Each row is where one point has got to under a steady rotation. How many ticks took it there?
The counts run from 0 to 251.
17.9; -12.5; 20.2; -16.0; -3.3; 9.1; 15.2; 6.2; -6.2; 4.9; 20.6; 25.0; -17.2; -17.8; 17.5; -8.2; -10.8; 27.3; -18.7; -28.2; -1.9; 59.6; -5.9; -26.3; -36.8; 2.4; -6.9; -29.1; -7.8; 11.0; 46.6; 25.7; 11.8; -8.8 => 102
19.7; -11.5; 5.3; -8.1; -23.1; 8.4; 17.3; -9.0; -2.9; 0.3; 28.2; 27.5; -16.1; -7.3; 19.5; -5.3; -14.4; 21.5; -19.3; -37.1; -3.2; 59.5; -17.4; -24.7; -31.1; -4.5; 2.0; -24.3; -3.7; 18.7; 42.3; 17.5; 23.4; -8.5 => 99
12.8; 12.2; -4.9; 3.7; 14.4; -2.8; 13.5; 5.0; 8.5; -14.1; 12.5; 15.2; 3.9; -12.6; -16.5; -19.5; 9.6; 34.8; -13.8; -54.0; -30.4; 23.6; -1.6; -14.0; -46.7; 0.5; -8.4; 30.9; 0.0; -43.8; 35.1; 15.6; 0.2; -12.7 => 9
7.3; 6.2; 15.3; -28.3; -7.4; -2.2; 14.7; -10.8; 2.6; 3.0; 30.1; 34.7; 38.1; -15.7; 20.8; -22.9; 13.7; 6.4; -3.5; -21.4; -14.9; 35.8; -36.3; -6.0; -21.7; 16.2; 6.3; -29.0; 3.0; -25.0; 29.8; 34.0; 28.6; -15.8 => 212
8.2; 0.9; 17.1; -30.4; 30.7; -16.5; 8.1; 22.6; 31.2; -5.3; 16.1; 17.4; 22.0; -6.6; 2.7; -10.5; 3.6; 42.1; -2.1; -11.2; -34.7; 30.9; -3.6; 17.3; -47.3; 9.2; 8.3; 26.2; 4.5; -18.2; 41.6; 9.4; -15.9; 28.8 => 174
16.4; 11.4; 5.4; -7.1; -12.0; -37.8; 6.4; -11.4; 0.3; -12.5; 34.1; 51.8; 0.0; -23.7; 15.4; -21.0; -10.0; 20.9; -25.2; -27.3; -23.1; 27.3; -24.8; -15.2; -40.4; -5.5; 25.1; -12.1; -3.1; -21.4; 31.7; -3.7; 30.5; -8.8 => 49
7.8; -13.2; 6.7; -17.5; 16.5; 20.3; 20.0; 16.8; 55.3; -26.7; 2.5; -6.6; 8.4; 11.1; 9.3; -3.6; -31.0; 41.2; 17.1; -23.5; -11.5; 10.6; 1.4; 10.6; -12.9; -1.9; 1.7; 31.5; 6.5; 4.9; 62.8; 25.2; 7.9; -0.2 => 130
10.8; 3.4; 3.9; -4.0; 4.6; 26.0; 2.9; 5.7; 39.8; -16.7; 26.9; -11.1; 15.4; 1.5; -14.0; -25.0; -18.2; 32.4; 6.7; -30.7; -36.2; 31.5; 4.3; 4.1; -33.9; -10.8; -10.0; 30.4; -3.7; -2.3; 57.1; 13.3; -14.5; 13.6 => 124
1.7; 5.4; 8.9; -14.2; 22.2; 4.3; 11.0; 18.4; 28.0; -27.0; 10.4; 9.3; 23.8; -9.8; -5.8; -24.4; 2.8; 30.8; 4.0; -38.0; -22.3; -6.1; -1.3; 5.5; -19.2; 11.6; -1.3; 25.3; 7.4; -48.1; 48.5; 29.7; 12.8; -28.0 => 14
-8.7; -11.9; 16.9; -35.3; -11.7; 1.0; 16.2; 14.9; 16.3; -11.8; 16.9; 49.4; -6.1; -9.1; 24.3; 0.5; -18.9; 32.7; -7.1; -33.0; 26.7; 24.2; -3.3; -6.0; -36.0; 26.4; 7.8; -1.7; 30.4; 13.6; 34.7; 6.4; 27.8; -12.8 => 199
11.7; 4.8; 21.9; -7.8; 16.2; 26.8; -4.4; 18.4; 34.0; -9.4; 30.2; -9.0; 12.7; -11.4; -10.3; -37.6; -16.7; 29.7; 0.8; -24.5; -36.3; 27.9; 2.3; -2.9; -29.8; -2.9; -12.4; 17.9; -4.6; -9.4; 60.7; 23.4; -18.1; 7.1 => 120
21.8; 1.9; 11.4; -19.7; 26.8; -27.7; 15.7; 20.1; 14.3; -1.5; 7.2; 19.8; 47.4; -2.7; -0.2; -6.0; 7.0; 31.6; -7.0; -19.0; -45.5; 16.5; -22.8; 22.8; -18.4; 3.9; 18.5; 12.2; 3.5; -28.0; 41.1; 30.1; 10.0; -7.9 => 169
15.3; -3.5; 25.7; -25.0; 17.7; -14.2; 7.9; 22.0; -11.3; -2.8; 14.0; 22.7; 34.1; -14.2; 9.1; -10.2; 5.4; 28.5; -25.3; -27.3; -37.7; 14.1; -10.6; 15.0; -11.6; 2.6; 31.2; -1.1; -2.2; -20.6; 48.3; 32.3; 28.0; -27.4 => 162
4.1; 6.8; 27.2; -22.0; 15.2; -12.6; 1.6; 38.9; 10.4; 2.1; 26.8; 33.4; 28.7; -14.8; -9.2; -29.0; -6.6; 31.4; -5.7; -26.4; -17.1; 30.6; -9.7; 6.2; -42.9; 25.2; -11.2; 4.6; 23.0; 3.6; 38.4; 13.9; -10.0; -7.7 => 62
12.9; 11.6; 8.5; -9.9; -11.1; 4.7; 0.3; -11.5; 19.6; 1.1; 46.6; 13.8; 43.0; -11.9; 3.5; -34.7; -8.5; 5.9; -0.5; -8.1; -43.5; 46.6; -33.6; 5.0; -30.1; 0.2; 3.4; -13.3; -6.1; -3.1; 43.9; 8.2; 0.2; 16.1 => 222
21.4; 5.7; 34.0; -21.7; 25.4; 6.5; 6.4; 24.3; 9.9; -2.1; 13.9; 5.3; 11.8; -22.4; 5.3; -33.4; -4.8; 24.5; 1.0; -20.1; -27.3; 28.9; -8.7; -19.6; -21.3; 4.0; -15.2; -22.3; -14.1; -23.4; 51.1; 50.3; -3.4; -15.6 => 112
6.8; 4.8; 17.7; -22.5; -9.7; 12.3; -2.7; -10.7; 5.7; 6.9; 51.7; 19.7; 30.3; -20.1; 10.9; -32.9; 4.3; 12.2; -6.9; -12.5; -32.1; 52.8; -25.3; -2.4; -40.0; 8.7; 3.4; -15.2; -2.4; -10.0; 39.8; 13.4; -1.7; 16.6 => 218
-4.0; -5.1; 11.9; -29.8; -19.0; 12.4; 12.4; -4.2; -8.4; 9.0; 33.1; 46.1; 2.5; -16.6; 16.0; -8.1; 12.8; 21.5; -14.5; -35.5; 8.1; 51.8; -15.9; -13.8; -47.4; 22.6; -0.4; -15.0; 16.6; -7.5; 26.2; 16.3; 16.2; -1.0 => 207
7.5; -14.4; -17.5; -1.8; -14.9; 15.7; 30.2; -27.1; 36.1; -27.3; 4.6; 14.2; -16.6; 2.8; 16.2; 14.7; -8.9; 37.5; 1.1; -40.0; -0.6; 25.4; -8.0; -7.8; -36.3; -12.2; 11.0; 29.6; -2.7; -16.4; 43.9; 12.0; 28.7; 4.8 => 139
9.3; 1.8; 29.5; -32.8; 13.9; 3.3; 2.8; 13.5; 19.6; 0.3; 34.3; 14.1; 42.4; -18.0; 22.7; -34.0; -7.5; 12.4; 5.5; -0.1; -27.4; 27.6; -26.5; 5.9; -12.4; 8.2; 8.5; -30.4; -2.1; -8.6; 50.3; 30.2; 9.1; 0.3 => 220
-9.7; -11.7; 16.3; -27.6; -7.7; -11.1; 16.6; 19.7; 34.8; -25.7; 16.8; 45.9; -1.3; -4.2; 22.3; -2.8; -28.5; 34.2; -1.0; -29.5; 24.4; 4.8; -8.9; -3.1; -24.8; 16.6; 13.7; 4.8; 28.1; 9.3; 37.8; 0.7; 34.8; -18.7 => 195
-6.8; -7.9; -10.0; -11.2; -6.5; 19.9; 12.3; -13.8; 34.1; -23.8; 24.1; 10.3; 42.6; 9.3; 1.4; -6.1; 1.1; 27.2; -0.8; -33.6; -20.4; 8.5; -12.6; 32.0; -20.7; -0.4; 21.1; 41.2; 13.5; -21.1; 44.6; 7.9; 29.0; -7.3 => 24
5.9; -15.0; 24.2; -23.1; 10.0; -4.6; 8.2; 11.9; -11.2; -12.5; 13.7; 27.4; 1.1; -22.3; 23.1; -17.4; -3.3; 21.8; -27.5; -32.0; -16.8; 5.7; -0.1; -5.7; -11.4; 2.1; 37.1; -9.3; 0.9; -25.3; 51.9; 26.4; 38.3; -32.4 => 155
9.1; 2.9; -9.5; -0.4; -25.1; 30.4; 16.9; -20.2; 23.9; -28.1; 24.5; 17.7; -15.0; -11.4; 5.5; -23.5; -13.0; 21.1; 2.2; -55.8; 8.0; 20.8; -10.9; -30.7; -31.4; -1.1; -14.6; 4.6; 1.9; -22.8; 37.4; 16.6; 29.7; -28.5 => 251
-17.1; -11.2; 9.9; -26.8; -17.8; 25.9; 7.2; -13.0; 49.6; -18.8; 34.7; 20.3; -3.6; -6.4; 28.2; -16.3; -26.1; 20.4; 17.8; -11.1; 13.6; 33.2; -10.1; -5.0; -35.2; 6.3; 1.8; 2.4; 9.4; 8.9; 41.9; -7.2; 13.4; 21.4 => 84
23.9; 0.8; 6.9; -9.1; 9.2; -16.3; 23.6; 12.8; 65.0; -23.1; -0.6; 12.8; 0.6; 5.3; 19.4; -4.8; -38.6; 39.8; 24.2; -16.7; 5.3; 19.0; -19.2; -12.9; -16.8; -1.5; -15.1; -5.3; 2.2; 10.0; 47.8; 26.4; 4.3; -2.9 => 238
14.0; 7.0; -6.8; 0.9; -15.5; 13.3; 23.6; -14.2; 42.8; -34.3; 10.8; 23.0; -9.0; -5.6; 14.6; -15.5; -21.5; 26.0; 10.0; -44.8; 11.3; 11.6; -22.8; -29.4; -22.4; -4.7; -16.1; -5.2; -0.8; -22.8; 38.6; 22.4; 31.8; -29.9 => 248
9.0; -10.4; 32.3; -29.6; 19.8; -6.0; 3.5; 31.0; -15.0; 3.6; 20.6; 18.3; 16.5; -14.1; 2.5; -13.0; 4.1; 32.6; -30.7; -26.0; -38.4; 32.4; 10.2; 12.2; -31.5; 5.6; 27.4; 5.5; 4.5; -8.1; 52.3; 23.4; 7.5; -8.6 => 163
11.2; -3.1; 9.4; -8.0; 14.0; 14.2; 16.9; 18.4; 50.7; -29.3; 8.1; -11.1; 29.3; 7.6; 2.5; -16.0; -26.9; 29.5; 12.5; -23.8; -26.3; 4.5; -5.7; 11.7; -6.7; -3.3; -3.1; 26.0; -0.8; -5.0; 64.8; 29.4; 6.8; -10.3 => 126
27.0; -0.7; 11.2; -11.7; -3.0; 8.5; 11.7; 0.3; -7.2; 5.6; 22.4; 20.4; -6.3; -20.3; 10.2; -19.0; 1.4; 22.6; -15.9; -33.6; -20.7; 55.9; -13.0; -28.6; -41.2; -0.9; -9.4; -22.5; -13.1; -6.2; 40.6; 31.4; 5.3; -1.8 => 106
20.5; 9.0; 7.5; 1.0; 13.8; 15.3; 9.2; 11.7; 47.4; -23.0; 19.1; -10.7; 38.5; 0.8; -8.0; -29.1; -17.0; 22.1; 8.4; -27.9; -37.8; 8.9; -18.4; 3.7; -6.4; -8.5; -2.0; 15.8; -6.2; -20.2; 61.3; 32.7; 4.2; -16.4 => 122
